Each path is a new rotation, seen through one point. The rows after it are directions, each followed by how far the rotation turns it, in degrees each step (0 if it stays put).
Each turn is a multiple of 5 degrees from 10 to 175, or 0.
Each row of a path follows its step; steps can be skipped.

step 0: [-14   2   4 -25 -13  -5  -1   1  22  21   7  13  16  -5 -10   3   1 -20
  35  30 -26  11  12  25  17   3 -14  13  29  11  -4   7   5  20  14 -15
   9  -2  -5]
step 6: [-13 -21  11  -8 -25  -8  -3   9   1   7  23  10 -13   0 -27  13   9 -22
 -17  12  -3 -20  18   1 -33 -16 -21 -31  -1   6   5  11   8 -17   9   8
 -26   4   6]
step 7: [-16   2  -9   7 -10  11 -15 -12  -8  -6  -1  -7   5   1  10 -33  -9 -17
  -4  13  16 -29 -12 -14  -9  14 -35  30 -31  11 -25  19   8   5  -7 -13
   8   5  15]
step 8: [ -2  12   6 -14  14 -14   3  19  20  20  14   2 -28  21  -3   8 -12  -8
   6  18 -19   8  -7  11  -9  17 -31   5  16   1  17  44  -3 -21   2   5
  17  -5 -14]
step 9: [ -2  -6 -12 -10 -42  12 -14  24   9  -6 -39  -6 -23  26   3  -2   6  -2
   3  20  29   2   1  10 -14  -3 -12   1   5 -13 -29  -7  -5  -8  -3   5
 -19   2   1]
step 13: [  7 -17  24 -16 -17   8  20 -20   8  14  -1 -19   9   8  16  -7 -20   1
  17  22  23  -3   6 -13 -22   7   6  34  32 -12  12  10   3  11   6   4
 -14 -16 -16]
step 14: [  8   1   2  13 -15 -18  -1   5  -7  -6  -8  38 -14  -7  10 -12  10  -1
 -19  -5   8 -13  16  -7 -19 -20 -10   6   0 -19  34   3 -13 -48  -1   0
 -18 -13   8]
step 15: [ -6  -2  -2 -23  14 -10  -6  -9   5   7 -10  18  17  -2   3 -38  24 -43
   0  23  10 -19  -1  -3 -12   6   5  30   8  11  -9 -11  -1  15  -3  30
  11   5   5]
step 16: [-17  22 -12  -3   8  -5  22   7  -8   7  10  23 -16  16  25  10  -5  21
 -21  13  16   8 -18 -18 -16  21  -8  -1  18  13  29  11  20  -3  -4  19
   1 -25   2]
step 19: [-13   5  22   4  17  -6   3  20  -6 -13   6  16   8 -15   0   1   7  12
 -17  50  11   4  26 -15  -5 -14 -17 -11  12 -10  -2 -13   6   8  37  16
  13   4  -6]
Speeds:
[ -4  -3  -2   2   0   1 -10  -8  -2   2   2 -13   1   3  -5   6  -1   5
  -7   2  -2   0   6   4   3  -6  -9  -3   0   6  -5   2   5  -4  -1   3
   8   2   2] -> 20
[-4 -9 -1  4  1 -6 -1 -3 -5  5  1 -9  5 -8  0 -1 -3 -7  0  1 -4  6  3 -9
 -7  5  2  3 -3  3  5 -4 -3 -9  2 -2 -7 -1  0] -> 45
[ 1 -9 -6 -1  2 -1 -8 -1 11  1 -2  1 -6 -8  2 -1 -6  2  4  3 -2 -3  0  3
 -1  3 -5 -7 -1 -3  4  5  4  8 -7 -4 -6  3  6] -> 10
[  1   2   4   1  -2   2  -1  -6   3   0  -7   2  -2   0   2   1   9   1
  -5   9   3  -3   2  -4 -10   6  -1   6   1  -7   2   9   2  -5  -8  10
   1   4  -3] -> 10
[ 2  5  4 -6 -7  5 -6  6 -1 -6  2  2  1  0 -4  4 -9  4 -5  3 -8  5 -2 -1
 -5 -2 -3 -1 -6 -5  8 -6  2  0  2  9 -5 -7  1] -> 140
[ -6   4  -4  -4   8  -3   3   2  -1  -2   7   1   5   3   5  -6   5  -1
   2   9  -5   0   2  -7   8  -5  -6   1 -12   1   3   1  -2   2  -4   3
  -1   6   1] -> 90
[ -1   5   0   0  -1   0 -12  -5  -3  -6  -2  -2   1   0  -3  -2  -3 -12
   6  -8   0   1   2   0   7   4   3  11   0   0   5   6   3   8   1   6
   1   3   1] -> 140

step 1: [-15  14  -2   5  -5 -16   7  11   3   7  24  -8   0  13  12  -9   8   9
  26  -5   4  17 -13  20   8  -8  26  -3  11   6  26 -14 -11  15 -21  -2
  -9 -11  20]
step 2: [-14  25 -13  11  11  -5  -5 -32  13   2   3  -2  -7 -11  -6 -10 -16   8
  -9   0   8   3  -4  16  14   2  14 -14  28 -20 -23  -9   0  -3   1 -12
  -3 -27  -1]
step 4: [  5  32 -13   5  -3  -7  -2  15  -5   5   8  14   9  -9  16 -10  -4  -8
  -7   4 -20  18  -8  10  -9  -4  -1 -11  10 -39 -11  19   1   7   1  -6
 -20   3 -26]
step 8: [-18  -9  24 -14  -3  13 -11 -16 -14  -3   7  -7  -1 -17   0   7 -20 -11
  21  -9  25  -7  -2   8 -18 -21 -18 -13  16   2 -21  -2  14  -5   7 -13
 -11  -8  17]
step 9: [ 23   3  -3   2  -1  -1  -9   8 -18  21   1 -10 -10 -12  12  11  -9 -20
   4   9  -3  28   7  21 -10 -11  -9 -27  -3  -3  20   5 -16   0  -8   4
 -10  -4  32]
step 12: [  0   6 -26 -11  -8  12  -3 -13   7  16  -3  12  22  -7   7  -2  -7   2
  -6  -1  -2  14  -4 -17 -23   9   4   5  25   5   9  29 -28  15 -20   4
   7 -15 -14]
step 14: [-11  10 -13  14 -10 -27   9  -5   5  16  -2 -16  16   7  -3   4  -5  -4
   2 -20   9  16  -5 -19 -25  -2 -30 -11  11  -3   1 -14  -8   5  -4 -16
 -11 -27   7]
step 15: [  8   1  -3   5  12  -3 -18  16  11  -3 -12  -5  -2 -15   4   0  25 -17
   1  17   1   1   9 -10   3   6  19 -12   2  -2   3 -15  -3  21  -3 -16
  -9 -49   8]
step 17: [ 10  -8 -26  20   9  12  -9 -23   9 -15   8   8  -2  12  14   0  13 -26
 -11   8   1  18   4   5   7  -2  -6 -16  -2   3  -1   2 -10  23 -16   4
 -36   2   1]
step 19: [-15  20 -22  15  -9   5  -2  -9  -1 -13  17 -16 -11   3  -4 -11 -22  15
   1 -11  11   9  -8   7  13   1  -1 -15  -5 -15   0 -22  -6  21 -26 -14
  -4  24  16]
Speeds:
[ 0  1  5 -5  1  7 -8  2 -7  8 -2 -4 -4 -2  6  1 -3 -2  2 -4  0 -2 -1  9
 -8  6 -1 -8  4  3  3  3  3 -9  3  0  3  6 -8] -> 20
[ 8 -2 -3  5  2 -2  7 -9  2 -6  1  1  2 -1 -6  0 -9 -3  0 -5  8 -2  4  0
 -8  3 -3 -3 -1  5  7 -6  9  1  3 -4 -3  7  0] -> 130
[  6   9   0  -6  -1  -2  -2  -6   6   1  -5   1   4   7   6   3  -4   0
   1   4   2 -10   7   6  -3   3   3  -4  -7   0  -7  -1  -1   7   0   8
   3  -6  -1] -> 140
[ -3   2  -2  11   1   2  -4   4  -1   4  -3  -2   6   1  -4  -1   1   5
   0   0  -4  -2   1   8   4   8   3   2   1   7   0 -10  -1   5   4 -10
  11  -2   3] -> 80
[ -3  -5   5  -2   3  13  -5   4   3  -7   5  -1   3  -4   4  -1  -2  -1
   2   2   3 -11   0  -1   0  -1   4  10  -1   6   4  -2   3  -1   5   0
  -7  -9  -2] -> 145
[  3  -2   5   4  -3   0   5  -1 -10  10   4  10   2   1   2  -3   2  -9
  -3   3   3   3   2  -1  -6   3  12   6  -4  -5   5  -4  -1   1  -5  -1
   0  -4  -2] -> 130
[ -3  -4  -3   0  -3   2 -10  -4  -8  -2   6   4  -2   1   0  -1  10   0
   2   5  10   4   9   5   0  -5  -2  -3  -1   5  -3  -3   2   1   4   5
  -1   5  11] -> 40

step 2: [  0  -4  -6  -5   5  -7  20   1  -9  15  -1  -6  -1 -14  36  11   8 -16
   0  21   0  13  11  11  -5  -3 -13  -6  19 -28 -37  -2  -5 -18   4   3
  24  -4  -6]
step 3: [-12 -10   0 -22   1  -6 -16   4   5   0 -21  -9  13   4  12   1  18  -6
   3   6 -23  22   4 -31   4  -3  18   4 -24  30   1 -17   4 -11  -7   5
  -4  17  22]
step 7: [-10  -4   5   5 -13   3   5   6  17 -11  22   7 -20  -5   8  19  -1  -5
   1   4 -19   7 -17 -16  28 -16  -4  -6  -6 -16 -18  24 -10  18  20 -13
   5  23  15]
step 8: [  9 -15 -12  -5  -6 -17  28   9 -21  -3 -25   5 -15  -4   4  -1  20   3
  19  14   0   0   4  11   2  -6 -10  -5 -13  24  -6   1  -7 -28  24  10
  17 -14 -16]
step 9: [-19 -14   1 -16 -16  21 -36   0  27 -16   8  -9  19   6  -5   5   1  -5
   5   6 -17  -9  12   3   1   3 -20   5 -11  30  18 -11   1   0  -3 -11
   7  -9 -10]
step 10: [-13  12  27  -2  -4  -3  -6   9 -13  10   1  -1  11  -5  39  13   3   4
 -24   4  17 -15 -23  21 -16  -1 -14  13  13 -17 -11  11  -3  -4   0   1
   1 -12 -20]
step 14: [ 11 -24 -10 -37  -6  11   2 -12 -25   6 -22 -10   1 -14 -12  -1  12  -6
   9 -27  10  -2   0   4  -5  -9  -5   9   2   8  -1  -1 -18 -20  -8 -18
 -13 -15 -20]
step 15: [ -5 -12   9 -12  -8  14 -24 -14  39 -12  18   1   1  -1  12   7 -19 -34
  -5   6  -7  -1  -6  -1  -8  10  -8  -7   5 -11 -29  13 -10 -12   7  -3
  -1   6  14]
step 16: [ -3  -7  18  10  12 -20  18  10 -19 -11 -15  11 -11   6  25   9  18   3
  -2  10  -6   5 -39   0  -9   8  11  20 -14  13  -7  13 -18 -12  14   7
  -6  18  -4]
step 19: [ 12 -19 -15  -3   7 -12  -4  -1 -16   3   8   6  25   9   7  24  15  -2
 -32   7  15   9  14  12  12 -21 -24  11  -9 -10 -13  -4 -12   9   0  -3
   6 -17  25]
Speeds:
[  1   2   1   4  -1   6   5   1  -1  -3   1  10  -7   8  -2  -7  -2   1
  -3   4  -9   1  -4  -4  -5 -11   0  -3  -9   3  -1  -6   1  -6   5   7
   0   3   3] -> 85
[-7  4  1 -6 -1  4  5  2 -8  3  2 -3  0  9  0  5  5  8 -1 -3  6 -3 -8 -5
  1 -2 -5  0 -4 -2 -1  8  8  5  5 -6 -6  1  5] -> 115
[  6   0   5   1  -2   2   0   2  -3   3  -1   9  -5  -7   3   0   5   6
   7   0   7   6  -3   3  -5   0   1   9   4  -4   5  -3   6 -12   1  -7
   0   3  -4] -> 175
[13 -7 -1  5 -5 -7  3  3 -2  2 -8 -4  7  5  0  4  9 -1 -2 -5  1  2  2  0
 -5  2  3  4 -4  6  3 -4  0  1  6  5 -6  0  4] -> 135
[ 4 -2  2  0 -5 -1  3 -3  1  8  5 11  1  3 -4 -2 -2  4  5  2  6 -1  8  2
 10 -7  6  1  0  1 -7  1 -6  7  1 -3 -9 -2 -1] -> 55
[ -2  -1  -8 -12  -5   6   9   2  10  -4  -4   1   0  -2   4   4   2   4
  -2  -5  -2   5   5   3   1   3  -3   2  -2   6 -12  -3   1  -5   1  -1
   1  -1  -3] -> 60
[  0  -3  -2   0  -2   2  -6  -1   1   4   3   0  -7  -1   6  -1  -4  -2
  -6   0   6   0   3   9  -4   0   6   5 -11   8   0   7   6   5  -5  -2
   5  10   4] -> 120
[  6   0   5 -11  12  -5  -1  -2 -11   0  -3   2  -1   3  -5   8  -4   3
   4   1  -2   7   2   4   1   1  -3  -6  -5   7   0  -5  -1  -1  -6  -2
   3   0   1] -> 130

step 1: [-29  -5 -27  36  18  -3  18   8  -6 -11  10 -15  -6 -10  13 -10  12 -10
  10 -24   8   1  -4 -11  -3 -17  -5   4  16  10 -15  -4  31 -18  -1  15
   1 -10  -2]
step 2: [ -7 -10 -23 -16  -7  -4  12   5  14   3  -7   0  14   0 -15   5 -11  16
   8  -3  -6   3  19   4 -19   0  -6 -14 -15  -9 -19 -42 -13  -4 -19  31
   0 -30  13]
step 5: [ 24 -12  -4  16  -6  -1  19 -23 -16  18   8   5  15   8  28   7  -8 -29
   2   9  -2  10  -4   0   0  17 -21  16 -14 -15 -14  10  -4  -2   7  12
  14  29  21]
step 7: [-12  19 -10  -8  10  -8   4  31  22   6   7  24  15  -7   0  17   8 -13
 -12  -9 -13  14  13  22  10  -6  16  -1   3   8  -8 -23  -4 -36  -1  22
 -13 -16  12]
step 10: [ 14   4 -21 -13 -16   5   4 -20  -9  27   7 -22   8 -10   5 -21 -13 -22
 -24  -5  11   6 -23  30  -8  -1 -19  -8 -17  20   4   5 -10   3  17   1
  14  11  14]
step 11: [ -2 -16  16  14   0  -5  13  12  -1   8  -7 -16 -16  14  20 -26  13 -10
  -4 -35 -18  12  23  16  12 -11 -10  -2  -1 -19  15  -7   5  -2  -9   7
  21  29 -13]
step 12: [-21   8 -17  -2  21  -2   8  19  -9   3 -14  10 -12  -4  26   9 -10 -11
  -2 -14 -13  17   4  -8   5 -13  -8   9 -11 -11 -33  12  15 -27 -15  -2
  -7 -35   3]
step 13: [  1  -8 -12  -9   4  -2  13   4   9  -5  -1 -23  16  -2 -15   4  -3 -13
  19 -12  -6 -22   0 -27 -34  12   7  17  20  -6  10 -18   5 -10   0  33
  -8 -25  21]
step 16: [ 15   4   2  21  -2  10  13   4  14   0  11  -7  11  21  17 -21 -10 -15
   0  14 -20  21 -20  15   8 -15 -18  21  14 -17  -8   8  14  18  -6  20
   9  28 -10]
step 18: [ -1  -3  -5 -21  -3 -12   4  27  19  -3   6 -18  -4  -7  23  14   4  -6
  21 -16   3  -1   7   3   0  -5  20   7   5  19  25  11 -13 -32 -15  22
 -18  -3  27]
Speeds:
[ -4   3  -3   7  -2  -2   0 -14  -2   0   4   2  -3  -4   0  -3   0  -6
 -10   2   0   0   0  -1   0   4  -1  -2   1  -1   0   5   5  -8   6  -9
   0  -9   8] -> 155
[ -1  -1  -3   1  -3   0   5  -7   0  -5  -1   2  -7   9  -2  -3  -1  -5
   4   6  -6   5   8  -2   1   9  -2  -2  -7  -4   5 -12  -4   3   6   4
   2   3  -2] -> 125
[ -8   2   8   2   2   4   2   1   6   3  -3  -3  -4  -3   2  -3   6  -5
  -3  -2   3  -1  -6   4  -2   7 -12   4  -6  -1  -1  -5   1   1  -8   6
  -9   1   8] -> 0
[ -3   0  -5  -2   2   6  -5  -5  -3  -1  -1   7   1   9  -1   0  -5   0
   3   0   0   2   1   4 -16  -1  -3  -3   8  -4  -5   5   3   7  -3   4
  -3   2   7] -> 100
[  2 -14   2   6 -13  -1   0   3  -2   0  -1   7   2   7  -1   1  -1   9
  -6  -8   7   1   3  -2   3   2  -2   3  -1  -4  -2  -4  -1  -1  -3  -2
   0   1   7] -> 120
[  0  -2  -5   1 -11  -6  -7   1  -2  -4  -2   0   4  -5   2  -7   9  -6
  13   3   1  -5   1   3  -3   2   3   0  -6   4  -5   0   3   2  -3  -1
   6  -1   5] -> 90
